Each path below is one point turned by a fixed rotation once a step. After each direction that follows a path, write how fast that rotation turns it, in degrees a step (0 if it stays still).
Each turn is a multiple of 5 degrees from 10 to 175, or 0.
Each row of a path follows its step; steps can be skipped.
Rotation 1:
step 0: [  3 -17  19   0  16  10 -16  -3   1  -3  16   7   2  24   4  10 -25  -4
   5  10  22 -42   2 -14  19   0  41  19 -15 -25   9 -11 -10 -17   9   3
   1   3  -1   9 -21  25  -6]
step 1: [  9  -4  11  25  13 -12   0 -29 -19   4  -5   0  28  -7  -3 -15   2  24
   3 -11  -5  -8 -22   9  -3  32  41  -2 -34 -13 -11   8   3  13  10   0
   0  -2 -12 -15  18  13 -24]
step 2: [ -6  -2 -15  -9  21 -13   1   7  12  -3  17  17   1 -35  10  -7 -28  -8
  -5 -42   7  12 -15   4 -24  10  23  18  -9 -12   1   3  -4  13  -2  34
   4  -2 -29  -1 -20  -7   3]
step 3: [ 21  10  -6 -14  -9 -22 -26  13  16  -4   1 -18 -30  -8   7  16  10  18
  13   5  -4   3 -25 -22   9   2  27   7 -11  -1  -8  24 -21  -8 -14  12
  23  14 -27  -9  -3  23  18]
step 4: [ -7 -10  21  13   0  24  -6  12 -28 -22  10  -2 -38  -9  12   5  17   2
 -26  14  -8  -8 -27   3  -8   8  14   3  -5 -23  -2   5   0 -18  40   4
  16 -14 -27   7   2   4   9]
step 5: [ -6  16   5  13  34 -18  13  25  -4   7  16  20   5   3  12  12  12 -11
 -10   6  -9 -26  17 -13   9  17  37  -2 -15 -22  12  26  15   8   8   8
  20 -21  19  -9  -4   1  15]
step 6: [-15 -12  -9  -7   9  11   8  11 -12  -2  -1  15   0   9  12 -16 -21   5
  -3  -1   5   2  -4 -10  -1 -11  19   3 -27 -32 -30  30 -11  -2 -13  15
  -2  10  -1 -49  31   0  -6]
step 7: [ 18  -3 -14 -14  28  18 -12  -9  13  19   4   6 -31   1  -6  -5   4   6
 -19 -21 -19  23   8   4 -28  16  39  13  -9 -11   1 -10 -13 -18   1  11
   1  21   7   7  30  -1  12]
step 8: [ -7   5  -7   8 -10  11  25 -15  -2  11  -4 -13 -22  13  29  -7  10 -21
  25   3   1  13 -16 -12 -11  28  34   8  18 -13  10   5   9 -25 -17   3
  22   9 -17  -8 -16  15  21]
step 10: [-28 -11   1   5  37  -9  13   5  -1   1   1  18  -3  -7  11  15  -7  19
  -3  20  26 -17 -11  13  -9  13  16  21 -21   8   1  22   1  -7   5  -4
 -27   9  16   7   8  11  42]
step 11: [  4 -30 -30   3   4 -11   1  -3  13  31 -23 -13   3   2   0  -8  -3   5
  -6  20   4  -3  -7   4 -28  -1  31 -12  -6 -22 -51  20  13   1  12  19
   3  -6   7   4  -7  -3   5]
[  2   0   4   9  -5  -3  -3   6  -4   1   6   2  -3   1   5  -1  -4  -3
  -3   0  11  -8   6   3   2   2   6   4   3   3   1   5   8   3  -3 -13
  -3  -5  -3   4  10   0  -6] -> 80
[  3  -2   9   2  -5   4  -2  -4  -1  10  -9  -1   8   0   4   5   4  -6
 -10   4   4   8  -3  -1  -6   1   4   0  -7   7   5  -1   6  -4   6   7
   2  -2   1   4   4   2   0] -> 110
[ 6 -2  2  0  7  6 -2 -1 -1 -1 -6  2 -4  9 -4 -6  4  1 -2 -8  5  0  3  9
 -1  0  3  3  3  4  1 15 -2  3  2  3  2 -5 -4 -6 -9  9  3] -> 0
[  1  -4  -3  -8   0  -3   3  -5  -3   8  -7   9   1   2   1   3  -2  -6
   6  -7  -6 -10   5   6   2  -5   7  -4   3  -1   4  -6  -1  -4   6   0
   0   4  -2  -6   8   2  -8] -> 60
[  1   8  -1  -1  -1   8   6   5  -5   2   1  -6  -7   2   0   3   2  -4
  -7   1   2   2   7  -2   3  -4  -4  -1   2 -11   1   1  -3  11   1   6
   4  -1  11  -2   9   8  -4] -> 45
[  1  -1   4  -2  -9   2  -8   4   9  -1   2  -5   4   3   3   3  -4  -5
  -4  -5   7  -5   1  -8   7  -8  -1   0  -6   2  -4   1  -8  -7  -4  -2
   2   4   2 -14  -4   1  -1] -> 120
[ 6 -2  2  0 -4  5 -6  1 -2 -5  2  1  7 -4 -4 -6 -2 -2  2 -5  3  4 -7  1
 -8 -2 -3 -6  9 -9 -7  2  2  1 14 -7  3  3  1 -4  7 -5  5] -> 145
